Turns, then the turns between two rows, first turn first; the first pair answered
Fum:
[-18  -3  -2  -5 -34  29  17 -11 -36  -9  17  -1   3  23  -1   6   1  -4
 -10  37   8  -1  -2   0  15  -2  -3  -2 -10 -12  22  -2   6 -18  29 -19
   2   9] |-> [ 14 -12 -18  -2  -5 -11  -2  17 -26  -8  -5   2  12  18 -17  -7  13  -4
  14  14 -19  33  16   7 -13 -19  -3 -12  -1  -6  -5 -22  30 -10  -5   8
  32 -18]
[  7   6 -20  -6 -23   0  -6 -10 -26  -2  15  10  22 -18  25   7   4  40
  13 -13 -29   3  13  23 -27  16 -10  20 -17 -28 -16  26  29 -10  16   7
  23  -4] |-> [  7   2 -23 -14  -5   5 -13  -7  -6  -9  25   3  19 -33  27   4  11  50
  14 -26 -42   1  15  29 -22  17 -16  12  -8 -20 -27  28  16  -7   4   8
   8  -2]
[  5   5   4 -42   8   7   8  32   2 -33  25  15   1 -20 -28 -28   1  45
   6  13 -25  40   9  29  21  -4  10  15  -7   0 -15   7 -47  23  10  19
  17  20] |-> [ -6   9  11 -42 -17  20  20  22 -15 -26  21  21   2  -4 -26 -21 -13  40
  -2  29  -8  27   3  24  31   3  17  24 -21 -13   3  13 -47  17  33   8
  19  31]
Mana:
[ -7  -1 -21   1  -3   5  -3  11 -25 -21  21   1  25 -10   0 -34  -5  11
  -2   7 -26  35  10  -1  24  13 -11  18 -16 -10  -1   0  -7  11 -13  -9
  -1  -5] |-> [ -8  -3 -16   8  -6  13   6   6 -30 -11  23  -6  26  -4   4 -31 -16  -2
  -2  10 -22  33   7   2  27  13 -16  20 -18  -5   8  -3  -4   4 -10  -6
  -1  -9]
[ 13 -10   8   6  26  18  -9  22  18  -8   8  -7 -11  -8  -4 -18   9 -26
  22 -18 -10  11 -18   6  -1  -8 -16 -15  20  35 -25  -5   8 -24  -4  -3
   1   9] |-> [ 14  -6  14  15  14  10  -3  19  -6   9  -8   2  -3  13  -6 -10   0 -39
  26  -8   2  14 -16   3 -12 -10  -7  -9  16  32 -14 -14  32 -24   8   0
  16  -3]
[-32   0  -1 -12  60  15  -8  -4  40 -39  11  -2 -21  -5  32 -22   4 -19
 -20  -2 -13  10  -6   7  20  -6  18  -5 -21 -32  -3  56 -27  -8 -23 -17
  -4  -1] |-> [-43  -8  15  13  46  21  19  -7   6   2  -2  -7 -13  22  37 -11 -40 -59
 -13  17  11   7 -13   7  25   2   8   3 -27 -15  21  33   0 -26  -1 -17
   1 -18]
Lisad:
[  2 -17  -3 -11  34 -23   2 -10  74  46 -13 -26 -19 -30 -11  34  21 -43
  77 -29   0 -42 -15 -13  -3 -28 -12 -29  34  60 -59 -48 -11 -26 -16  17
  -8 -22] |-> [ 20 -54 -54 -14 -29  43 -28  24   6 -34  20  -1  27 -48  -7 -34   6  24
  33  -4 -44  80  32  -4  40  26 -19  44 -61  11 -12   0 -33 -28 -25   0
   3   0]
[ -4   4  -4   8  21 -35  19  26   8  11 -20  -1  -2 -14  -7 -10  11 -27
  -5  -1 -26  20  10  21 -19  -6   9   1   1  41 -20 -21  26 -11 -24  -6
  52 -49] |-> [ -9  -2  -9  10  -5  -8  19  22 -19   3 -11   2   5 -10  -3 -19  -6 -19
 -17  13 -24  40  19  24  -6  11  11  21 -33  29   0 -10  22 -22 -17 -19
  54 -46]
[-12 -25   0  -2   8  22   2  19  -2   0   9   1  -1   4  -7  -7   5  11
 -10   2 -10 -25   1  11   4  10 -12  -1   1  -5  -2   6 -15  11  -5 -12
  -3   3] |-> [-14 -21   7  -2  10  21   5  15  -1   9   6  -1  -2   6  -5  -2   0   5
  -9   1  -3 -30  -4   8   2  10 -12  -4   5  -1  -1   4 -10   8   1 -12
  -4  -1]
mifu:
[-32  -8  -4 -18  15 -23  15  -3  33 -32  19 -18 -30 -23 -13  11  31 -10
  13 -12  13 -23 -43 -12 -19   1  18 -25 -19  -8 -21 -12 -36   6   1 -33
 -16   9] |-> [-35 -26  -3  -8  21  -4  23   7  31 -22  27 -36 -28 -25 -10   4   8 -27
  16 -14  11 -12 -44  -2  -4   8  -3 -20 -23  13 -13 -18 -36  -7  -8 -32
 -26   2]
[  4  10   0  -1 -16  13   1  -7 -33   4   7   3  12   2   7   3 -13   1
  -1   1 -19  15   5  19  23  13  -1  16   6   0   7   5  13 -25  14  -7
   0  -1] |-> [  7  19  -3  -6 -21   4  -5 -16 -32  -1   7  12  11   0   6   8   1  13
  -2   2 -17   9   6  13  13   9   6  12   5  -9   4   9  15 -20  21  -9
   9   2]
[ -6  48  20  -1 -19 -60 -15   8 -41  -6 -30  56  29  24 -20  -7 -15  25
  13 -27  11  -3  13  -4   0 -26  16   8 -18 -25   8  10  31  23  32 -22
 -10  19] |-> [-11  58  26 -13   4 -65 -20   0  -7 -14 -25  47  12  19 -17   1   3  29
  20 -39   9 -29  10  -7  -5 -32  16  -9   2 -20 -12  15  14  30  25 -19
 -30  27]
Pairs:
Each pair is two turns apart.
[ -2  21  19 -32  -5 -10  -8  -4  38  31  11  -6   2 -10  21 -13  43   6
  -5  18 -32 -13 -17  21  13 -18  43 -16  23 -28 -20   1 -22  31 -31  18
 -12 -10] |-> [ -9   7  31  -4 -11   9  18  -3  13  66   5 -17  12  10  26  -8  -8 -34
   5  35 -13  -7 -26  28  21  -9  25  -6  20  -2   7 -25   0   5 -22  20
 -14 -33] : mifu then Mana
[  8 -23  16  -7  -7  33  15 -10  -1 -18  19 -14 -33  -1  18 -24   2  47
 -28  -5  -7  13  15   6 -16   8   7  18  -4 -10 -19  13 -45   3  -5 -11
 -12  46] |-> [ 33 -28   2  -3   4  -1   4  10 -13 -12  -9  -3 -23   7   5 -27  11  39
 -10 -10 -22  44  33  10 -45 -10  16  11  -5  -3 -36  -6  -9   7 -22  11
  28  20] : Fum then Fum
[ 17  -9 -17   2   6   7  -8  12  23 -21   2 -20  -1  13   7 -24 -21   2
  12  -9  -4   5 -11   3  14  13 -40 -16  -4  22   6 -27 -12  13 -34  11
  -8 -11] |-> [  9   7   0  -1   8  -5  -7  -2  40 -13   4 -20 -15  16   6  -6  -8  -1
  12  -7  13 -31 -20  -4   4   7 -28 -34  13  19   0 -25 -15  20 -21   8
 -16  -3] : Fum then Lisad
[-15  15  26  25 -21 -38   9 -15   4  56 -21  39 -21  51   0   3  47 -16
   6  16   3 -29   0 -11 -19 -20 -10 -31  34  35 -14   3  23   2  55 -20
  15   1] |-> [-14  15  21   9   0 -39  -5 -10  36  34  -6  32 -28  28  -4  -2  73   2
   9  -3 -12 -36   1  -9 -17 -24 -11 -46  53  37 -33  13  -1   9  38 -22
   1   8] : mifu then Mana
[ -2  -5  20  30  -8 -17  36   0 -44  36 -31  15  32  33 -18  11 -44 -42
   9  33  18  21  -1   9 -14 -10  -5  12   6  15  16 -41  41 -10  11  19
  38 -17] |-> [  3  28  18   0  -6 -55  15 -22 -16  18 -37  36  16  29 -20  34  10 -12
   4  25  18 -23   0 -16 -41 -32  21  -7  28 -17 -17 -26  29  23  26  15
  43   4] : mifu then mifu
[  2   5  42   7   6   0 -19 -40  32  31   6  -6 -18 -34  -5  15  -7   1
  38  16  44 -37  11  16 -18 -15 -33 -19  38  22   2   4 -25  -1  43  16
   7 -15] |-> [ 17  10  35   7  -7 -20 -20 -34   8  30 -20  15  -4 -18 -12  16  -2   9
  40  28  46 -16  28   7 -38 -15 -24 -11  28   7   3  -4   4   4  47  24
  42 -27] : mifu then Mana
[ -2 -21 -21  -3  41 -15   3  14  -1  18  -6 -43  17  -8 -16  11  -9  23
  35  -1  -6  10  11  28  17   2 -29   3 -40  25  10 -38  -4 -21   6  35
  16  -2] |-> [-14 -16  -7   4  15  -4  15  -1 -26  28  -4 -36  14  11  -8  20 -21  17
  20  20  15  -4   5  19  26  13 -21  12 -52  12  34 -34  -3 -24  35  22
  16  11] : Fum then Fum
[  8  -6  -6   1 -14  -6  -2  20 -34  17 -15  17  18  -2 -11 -15 -14  -5
   5   4  -5  29  10   6 -15  -9   0  12 -29 -11   7 -23  24   2  10  16
  35 -21] |-> [ 10  -3 -13  -5   6 -22 -13  25 -17  14 -16  18  15  -7 -11 -18   6   3
  11 -10 -11  29  14   6 -19 -15   0   7 -18 -11  -3 -20  25   9  -1  25
  34 -19] : Lisad then Lisad
[ 19  21  15 -18  19 -25   0  -3  11 -13   1 -19 -28   4  12  37  19  28
  -1  12 -11 -49 -19 -24 -27  -9  13 -23  15  -5 -16  40 -25  11  39  -9
 -19  -8] |-> [ 11   6  28  11  15 -10  26  -2 -14  25  -5 -31 -27  22  17  40 -23 -17
   8  20   3 -49 -32 -11 -23  -5  -5 -18  15  23   3  16  -7 -13  41  -5
 -17 -32] : mifu then Mana
[ 29   7 -27 -21  17 -23 -36  11  14 -23  -8  10  22 -15  15 -35  24  38
  23 -24 -15  57  29 -10 -26  -4   0  -3  -5   1 -13  -1  -8 -10 -18   7
  17   1] |-> [ 17 -20 -19   5   7  26 -13  14 -10  -2   8 -13  24  -7  25 -41 -31   4
  24 -10  -2  71  14  11   7  18 -24  15 -18  24  21 -10 -14 -40 -15  -2
  -1 -10] : Mana then mifu
[-25   0 -23   8 -27  68  -3 -13 -15 -14  24 -17  21 -10  11 -15 -22  33
  33 -23   8  10  -8   8  55  38  14   6 -24  23  21  11 -36  -6  -6  -7
 -35  -2] |-> [ 13  -6 -40  14   1   7 -15  17 -22  -2 -19   2  38  -1  -6 -21  -6  23
  66 -38 -17  50  12  11  10   8  23  -8 -15  35  -6 -20  21   7 -31  26
  23 -41] : Mana then Fum
[  1  -3  10  22  -7  -5  -4  31 -59 -22   1   8  36  -4 -12 -17  -7 -10
  14  26   9  49  21   8   9  34 -19   2 -12 -17   5 -22  42   5 -12  -4
  46 -29] |-> [-16   6  31   7  54  -5   0  20  20 -12  17 -30  -2 -30 -12  -3  10 -28
  31  -7  11 -16 -11  15  16  15 -36 -44  46  22 -24 -31   6   4 -38  -3
  -2 -22] : Lisad then Fum
[  0 -29 -13  16 -10  29  35   2  25  36  -2 -15  11   0  16 -24  -1  -9
  14 -16 -34  23   6  14  24  -4   4 -18  19  40   1 -12  -1 -15 -30   5
 -12  -7] |-> [  6 -22  -7  18 -15   8  38  -5  20  49 -17  -8  12  13  14 -14  -2 -19
  21 -12 -28  13   7   8   8 -17  14 -21  23  42  -1 -21  14 -14 -22  12
   3 -17] : mifu then Lisad
[ -9  14  -2 -10 -11 -13 -16 -14   4 -20   1  11 -13  -1  -1  21  34  26
 -16  11  10 -21   0 -20  -5   3   7   2   0 -22  -7  15 -11   8  20 -10
   5  14] |-> [-20  -8   3   4  -2  25   2  -9   9  -7  22 -14 -15 -11   4   8   2   3
 -15   9  13 -15 -13  -7  20  15 -19   4   0   4   9  13 -27 -14   8 -13
 -29   7] : Mana then mifu
[-11   2  -8  -4  31   6   7   3  -2 -21  -1 -18   2 -12   3  22   1   5
  16   4 -31   5   5  14  -4 -19  -7 -34  14  26 -12  -7 -20  -9 -25  -5
 -15  -4] |-> [ -2   8  -3   3  14 -22   8  -3 -32  -4 -29   4  12  12   4  33   2   3
  16  14 -22   9   9   6 -30 -25  10 -25   7  13  -8 -13  11  -2  -5  -3
  16 -13] : Mana then Mana
[  0  44  17  30 -37  -2   9 -12 -38  44  -8   3 -10  31  11  24 -15 -35
 -46  35  28 -35 -18 -21   8  20   1  27  -6  12  38 -17  26   5  51 -21
  16  16] |-> [ 16  60   1 -15  12 -26 -34  -5  41 -13   6  -2 -37 -17   0  15  62  19
 -42 -11 -11 -49 -12 -24  -3   2  14  -8  26  -2 -18   8 -20  41  10 -12
  -5  40] : Mana then mifu
[  8 -26 -10   2   2  19   4  15  -2 -21  -1 -17   6 -12  -2 -29 -15   2
  17 -19 -30  17   2   8   3   1 -19   6 -13  10  -8   5 -21  -9 -40   2
  12 -15] |-> [ -4 -11  -2   2 -35  30  13  -4 -31 -21  -1  -4   7   7   7 -16 -24   7
  -1   6  -7   0   0  -2  10  10  -5  24 -34 -17  16  20 -21 -12  -6 -16
  10   6] : Fum then mifu
[ -1  15  15  16   1 -36  20 -13  -2  32 -25   6  -4  29  -7  28  -8 -19
   5   7  21 -30 -15 -10 -24 -14  12  -5  16  11  -7 -16  23   8  20   9
  20  -9] |-> [  4 -20  -9   2  26  17  -6  18  26 -21  19 -27  -1 -25  -3 -23  -7  10
  -2 -15 -23  16  -8  13  21   8 -19   3   4  28  -7   4 -26  -6 -35   4
 -24  -1] : Lisad then Mana
[ -5 -19  20  12  30  13  20  -1  19  36   2 -27  -9  11   7   4 -32 -45
  11  -8  11 -10 -21  14   1   0 -14  -7  15  52  -9 -18  11 -12 -11   5
 -13 -25] |-> [  7 -13  11  20 -11   1  16  -3 -35  38 -21   9  10  38   6   6 -35 -36
  -2  18  23  18  -4   4 -12  10   4  19 -18  15  11 -15  43  -8  16   4
  30 -24] : mifu then mifu
[ 16   7   1  13 -33 -16  21   1 -45  18 -46   9  31  19  -4  -7 -39 -18
  -2   7  14  34   1   0 -14 -10  -1   8 -11   9  19 -21  38  -7  19  27
  28 -34] |-> [ 24 -12 -18  -1  13  -1   3  25   0  -9 -15 -22  25 -23  -5 -35 -27  -8
   8 -28 -23  56   1  22   7  -6 -27  -5   3  34   0 -20   7 -13 -34  38
  -4 -37] : Fum then mifu
[ 13  13 -20   3   4 -12 -16  18   5 -20  -5   3  16  -4 -17  -6  20  18
   6 -21 -17  16  20   6 -13  -9 -14   8  -4   1 -15  -8   0   9 -33  17
  14 -11] |-> [ -2  28   0  11  13 -22   1   2  14   6 -16  -4   8  13 -14  17  10  -9
  12 -19   4 -18   3   2 -22 -20 -13  -5  14  14 -19 -18   6   1 -18  17
  12 -15] : Lisad then Lisad
[  9   3 -10  16 -31 -10  -8 -13 -32 -17  13  21   7  -9  14   0  -3  15
 -29  30   0   3  -4 -16  17  11  12  20 -26 -42   1   2  23  14  28   6
  18   7] |-> [  1  19   3   6 -20 -22  -9 -23  -2 -13   9  16  -7 -10  13  20   9  13
 -26  21  12 -35 -14 -23   8  -5  14   1  -1 -37 -17   2  17  22  33   6
   5  13] : mifu then Lisad
[-25  11  -2 -12 -22  23  -5 -21   2 -39  15  -2 -15 -15  12  -8  16  48
 -20   4  10 -16  -4  -2  30  15   6  12  -9 -28   1  38 -33   2   9 -22
 -12  39] |-> [-19  17  -1 -18   0   7 -13 -16  29 -39  11  -3 -19 -21   6  -3  34  47
 -10 -12   3 -25  -3  -5  18   4   9  -9  11 -23 -22  28 -33  10  -5 -18
 -14  36] : Lisad then Lisad
